These are runs of 6 systems, one row a step. Runs of the same system follow the same rule from any start.
P, trace 1 (8 x 18):
[[ 36 -23  34 -22  -9  70 -14  73  -4 -16  -6 -12   2 -17  -8 -24 -24 -21]
 [ 40   0  67 -44  12  10 -53  -2 -18  -2  -7  21  15  17  21 -13 -37  49]
 [ 34 -36  49  18   1 -42  -2 -45 -29  18 -49 -30 -13  36  19  14 -28  -1]
 [-27  21 -26   0  -1  -7  -4 -70  37  42 -33 -52 -16  18  28  40  17  14]
 [-19  23 -65  28  -2 -65  22 -48  18  -9 -10  24  15 -25   7  13  39 -10]
 [-49  11 -49  -4  -3  -4  51  27  18 -39  40 -25  -1 -19 -35   8  21 -44]
 [-16  28 -20 -12  -8  57  11  50 -35 -15  65  36  19 -30  -3 -18   4  21]
 [ 48 -38  37   6  -4  50  -8  66 -27 -30 -13  25  15  -8   6 -31 -22 -22]]
X, trace 2:
[[-25  30 -49  25 -12 -35  32   2 -24  13  59  42 -16 -24 -43   4  18  10]
 [  4 -21 -29  -2 -16  50  42  66 -17 -26  14 -11 -35  19 -17  47   3 -39]
 [  8  14   5 -42  12  60 -40  41  13 -16  25  67   2  31   6  15   4  35]
 [ 42 -58  55  30  15 -16 -13   9 -29 -22 -25  49  12  40  17 -17 -16 -11]
 [ -8 -19  60  -6  17  20 -43 -23  50  36 -26 -48  -5  25  -4 -37 -15   3]
 [  8  10 -10  52  -7 -36 -19 -54  15  67 -23  23   3 -38  -4 -39  16  15]
 [ -5  -4 -33   8 -11 -52  33  -9  33   5 -27 -46 -39 -13 -42  33  13 -50]
 [-43  49 -38 -28  -6   2  15   8   3  16  71  16 -32   4 -42  33  12  33]]
R, trace 3 (8 x 18):
[[  1  35 -63 -38 -13  61   0  38  38 -12  -7   4  -4 -24  10  42  28  -8]
 [ 25   7  -9 -40   4 -63  16  28 -27 -72  24  47   5   0 -25  30 -14  -3]
 [-10 -35  58  -6  10  32  18  27 -52 -21  42 -16  -5  56   4  -4 -32   2]
 [ 15 -17  21  34   5  60 -32  -6  -6  11 -25  36  48  -3  55 -54   9  14]
 [ 19 -20  18   7  13 -62 -21 -46  48  -9 -69 -29  23 -16   8 -29   1 -32]
 [-49  42  11 -22   5 -36  -8 -51  21  42  35 -52 -15  -4 -29  -8  -9  35]
 [  4  27 -51  28 -39  26  32  -5 -51  55   9 -14 -19 -49   1  17   9  12]
 [ 15   6 -54 -38  -9  39  15  36  26 -36 -29  -7 -13   2  14  73  19 -29]]
U, trace 4 (8 x 18):
[[-13  13 -33   4  -4 -81  51 -15 -47 -42  42  15   8 -15 -20  15   0  -5]
 [-30 -20   2  -2  -7  81  40  50 -17 -19  30 -49  -7  16   9   6  -2 -28]
 [  7  13   9  -8  10  30 -34  11   1 -28   8  55  62 -30  29 -61   3  23]
 [ 49 -47  40  -9  10 -58   0   3  -1 -48 -50 -10   8  15  -3   8 -27 -40]
 [-16  10  50 -18   1  19 -14 -36 -21  46   9 -74  -3   4  13 -20 -32  37]
 [ 33   6 -44  47 -24   4   8 -32 -36  33 -41  19  14 -42  43   6  21   4]
 [-15  18 -40 -48   6   0   1 -10  63 -27 -31 -44 -10  12   6  61  18 -26]
 [-48  42 -15 -21   5 -48  28 -26 -41 -21  76   1  18  -9 -14  -5  -6  36]]
Q, trace 5 (8 x 18):
[[ 39 -27   6  40  -3  -5 -29 -20  35  21 -81   0  26 -38  27 -44  13 -27]
 [ -8  22   1 -34   9 -73 -20 -57  55  11 -33 -51  -8  -8 -15  16  -1   0]
 [-12  46 -22 -11 -22 -31  23 -31 -51  41  42 -30 -28 -24 -24  26 -14  40]
 [ -4  18 -70  12 -29  72  36  26 -26  11   7   3  -9 -18  28  44  30  -6]
 [-16   9 -30 -41  19  21  -7  19  26 -70  12  49  25  34  28  34  23   1]
 [-18 -25  50  -8  21 -31  16  11 -38 -61  49   9  26  39  -6 -27 -26  -1]
 [  5 -36  53  39  -4  57  -6  16 -19  23  -5 -24  21 -17  12 -76 -17 -10]
 [ 47  -7   9   9  -1 -13 -44 -18  51  17 -77   5  24 -47  14 -40   8 -15]]
R, trace 6, 8 rows:
[[ 61  -7   4 -28 -23  -5  13  57 -20 -10 -18 -22 -31 -40 -43  20 -30 -30]
 [ 31  13  34 -65   5  38 -37  29  -8  -4  12  21 -20  35  -1  41 -30  42]
 [ 44 -27  25  27   0 -26  -7 -28 -61   2 -22  51  10  35  41  15 -15  25]
 [-33 -34  13  27  18  11   5 -49  30   3 -31 -29   6  67  45   8  17 -15]
 [-58  22 -30  35  13 -26  -3 -53  38  16  19  25  34 -13   7 -45  38   8]
 [-24  -2 -31  29 -20 -24  46   7  12  10   5 -50 -13 -45 -42 -20  11 -53]
 [ -6  41 -19 -51 -11  55 -10  54  28   5  35  -9 -19 -34 -40   6   2  10]
 [ 74   0   4 -26 -16 -16  -5  47 -55 -22  -1  45 -10 -27 -18  23 -27   8]]
K, trace 7 (8 x 18):
[[-65  10 -19  14  25   6  -8 -25  45  -1  38  47   9  50   4  -6  36  19]
 [-25 -33 -30  76  -7 -22  44   4   4  -1   4  12   0 -10 -19 -28  31 -53]
 [-10   1   6  -2  -5  49 -18  53  57  26  15 -10 -22 -28 -52 -43   8 -25]
 [ 58   8   4  -5  -3 -50 -27  25   1   0  -7  69  -5 -46 -48 -18  -9   6]
 [ 55 -29  43 -15  -6 -10  -4  25 -17  12 -24 -15 -54  34 -30  40 -35 -10]
 [  7  10  26 -10  12  19 -46 -26  -3  41   9  51 -17  50  16  19  -4  65]
 [ -4 -32 -27  54   5 -20  20 -47  10   8 -45  20  -8  48  37  36  32 -19]
 [-76   1 -11  11  20  21   6 -14  69  14  26 -17 -15  46 -16  -3  31 -14]]
P, trace 8 (8 x 18):
[[-18 -13 -48  25   8  11  13  24  46 -49  -9  43  33  -8   9 -11  46 -48]
 [-48   6  24 -18  17   6   2  29  13 -39  67   2  26   2 -30 -55  -6  -3]
 [ 20  -9  41  28 -16  39  -1  29 -61  37  29   6   2 -31  -9 -58 -28  19]
 [ 67 -15  34 -20 -10  42 -45  25  22  30 -67 -18 -14 -21   5  -8 -19  -5]
 [ 30  12  34 -54  15 -67 -41 -42  13 -10 -27   8  -4  26  -1  34 -24  33]
 [-15 -10  -8  23  -7 -56  43 -53 -39  16   3 -32 -31  40   4  54  -5   1]
 [-39  20 -74  25 -13  48  26 -25  24  27  -9 -12 -11   8  31  41  48  -7]
 [-21   6 -49  16  10 -13   4  11  40 -48   7  58  40 -20   3 -21  42 -25]]
Q, trace 9:
[[ 10  59 -28 -45 -14  21 -32  -5  29  34  -8 -20   0 -64  -7   3   1  29]
 [ 36  23 -43 -38 -17 -39  29   5 -39 -40  -9  -1 -13 -16   2  74  -7  -3]
 [-29  11   3 -38   0  61  16   5 -32 -16  36 -26  -4  55  37  54  -9  27]
 [  3 -14   6  29   6  22   0  -7 -53 -25  20  66  50  16  52 -27   5  25]
 [-26 -48  14  37  16   0  17 -13  23 -40 -26 -29  44  19  32 -44  14 -52]
 [-22  20  37 -14  16 -28 -40 -32  38  13  10 -23  36 -34 -16 -79 -10  16]
 [ 39   8 -10   7 -25 -44  20  -2 -27  13 -24 -46  -2 -79 -23 -17 -18 -21]
 [ 10  39 -32 -52 -17  47  -8   4  24  22 -25 -57 -21 -21  13  53  -1  10]]
K, trace 10 (8 x 18):
[[ 58   2  18 -65   4  -4 -41  23  38 -22 -51  -1 -14   6  -7  39 -19  -1]
 [  2   3  39 -26  15 -66  -6 -39 -39 -15  29  23  -9  53  -5  28 -32  44]
 [-17 -25   3  58 -10  43  26 -36 -44  51  -5 -21 -10  42  45  12   7   8]
 [-37  15 -44   9   7  50 -17 -25  72  11 -25   5  23   3  39  -4  49  -7]
 [-33   5 -33   3  13 -74  28  -9  33 -52  16   2  14 -16 -38 -11  21 -40]
 [-14  -1  15  10 -16  16  29  45 -34  17  54 -33 -25 -26 -54 -34 -19 -13]
 [ 61  11  -2  -7 -19  53 -31  46 -17  23 -21  44   6 -50   4 -16  -8  17]
 [ 59 -20  23 -45  13 -31 -24  11  17 -47 -55  12  -3  28   9  45 -18 -10]]
U, trace 11 (8 x 18):
[[ 47 -24  18 -18  -2   5 -24  41  50 -12 -57 -23  -5 -35 -26 -23  -9 -49]
 [ 35  36  38 -56  -3 -33 -39 -11 -18  20  10 -13  -9 -33 -28  -6 -42  51]
 [ 47  -7 -12  11 -25  14  20  -2 -69  26 -20   5 -34  15  23  66 -11  16]
 [-30  22 -28 -23   8  58 -14 -25  35   8  -8   2  -2  49  50  54  27  25]
 [-45   4 -26  21  20 -69  19 -52   4 -35  25  41  25  27  10   1  27   5]
 [-51 -34   1  37   4   5  49  10  13 -14  20 -52  -7  20 -21 -20   9 -57]
 [-14  14   6  15  -3  42 -15  30  14  15  25   4  34 -62 -14 -82   4  -2]
 [ 76 -16  12 -17  -7 -31 -17  45   3 -30 -44  22  -3 -44 -26  -6 -17 -29]]
X, trace 12:
[[-33   9 -29  15 -10  -6  52  36 -36 -24  70  13   0 -24 -36 -12   6 -13]
 [ 17  -6 -15 -14 -18  89  14  81 -20 -19  17   3 -10 -14   2  16  -1 -18]
 [ 57   0  27 -42   6  28 -49  36  -3 -29 -18  66  14   7  17  10 -14  23]
 [ 38 -38  78  -9  18 -40 -24 -19 -24 -10 -26   0   4  43   8  -8 -42  13]
 [-19  -4  40  18   4  10 -23 -61  11  65 -21 -52  -3  16  19 -25  -9  27]
 [-13  15 -47  44  -8 -34   5 -65  30  42 -41 -10   4 -31  16  -7  36  -9]
 [-41  21 -51 -12   0 -57  37 -11  37 -26  17 -26 -10 -17 -39  22  21 -35]
 [-39  24 -30  -6 -12  21  42  38 -37 -14  85  14 -12  -8 -29   9   5   8]]

Which system made each run below?
trace 13:
[[  6  13 -41   8  11 -35 -10 -15  20 -48 -11  70  49 -25  24 -11  31  -3]
 [-42 -18  15  -7  11 -21  39  24  -1 -49  38 -49   7  10 -33 -25 -12 -43]]
	P
trace 14 (2 x 18):
[[  6 -43  59   5   8  78 -16  22  -9  11  -9 -13  -7  59  27 -11 -17   2]
 [  0  -6  13  23  21 -20 -47 -53  35   5 -30  50  44   7  37 -42  20  20]]
	K
trace 15, 2 rows:
[[-19 -41  30   2  21   3   0   8  37 -56 -19 -24  45  21  21 -41   2 -47]
 [-23  16  41  -6  15 -26 -32 -24  13   7  29  -5  43 -35 -14 -88 -13  24]]
	R
trace 16:
[[-55  16 -61   1  -8  55  36 -12  28  -1   7 -45  -4  18  28  43  36 -18]
 [-27  19 -48  -4  10   1   8  10  13 -53  34  67  40  -6  16  -6  35   1]]
	X
trace 17, 2 rows:
[[ 23   4   4 -10  -6 -67  28 -42 -82 -30   9   1  17   1  22  29 -27  26]
 [-42 -12   1   0   3  57  31 -22 -25 -11   8 -58  14  46  62  24   1  -1]]
	R
trace 18 (2 x 18):
[[ -8 -22  13  22   9 -71  25 -25 -38  -1  32  32 -30  58 -26  31 -11  11]
 [-37 -12 -34  49 -11  67  24   3  18  58   3 -15 -44  36   1  25  32 -15]]
	P
trace 19 (2 x 18):
[[-26  31 -27 -24 -12  -4  47 -20 -56 -36  33 -52  39 -35  35   8 -10  10]
 [ -2  -1 -31 -12  -9  41  40  19 -36 -61  -3 -29  50 -26  55   6   4 -23]]
	U
trace 20 (2 x 18):
[[  5   5 -43  16 -32  63  44  44 -56  18  28   4 -29 -11   2  37   6  -2]
 [ 25 -12 -15 -21   5  70 -23  49  28 -38 -25  55  18  16  33  13  20 -13]]
	P
trace 21:
[[  5  20 -28  -5  -5 -75  22  19  -8 -28  35  33  -2 -46 -59 -12   1 -12]
 [ -1  -1   0 -30 -15  66  20  65   3   0  21 -51 -34  -3 -31  21 -14 -22]]
	Q
trace 22, 2 rows:
[[ 47  -2 -18   1 -19  73  -5  54 -37  -5  -4  58   3 -12  26  16   4  10]
 [ 41 -39  28 -22  20 -27 -15  13  18 -64 -47  25  12  44  15  26  -8 -27]]
	R
trace 23, 2 rows:
[[ -5  -8 -56  38 -11  24  34  43 -13  -7  26  68 -20  11 -11  28  34 -17]
 [-28 -24   2 -10  20  33  -4  48  49 -38  25  35  -9  57 -21   5  19 -27]]
	Q
trace 24 (2 x 18):
[[  5  51  12 -35 -10   0 -23 -35 -40  40  25  -9   8 -31  13  -5 -26  70]
 [ 33  -4 -28  11 -28   4  34 -25 -52   9 -48 -42  -6 -10  48  53  -3  -7]]
	R
trace 25:
[[-21   7  25  -4  27   0 -58 -34  49  26   6  51   2  48   2 -15  11  44]
 [ -1 -39  22  68   5 -67  10 -28   5  34 -10  12 -24  14 -42 -33   3 -24]]
	P
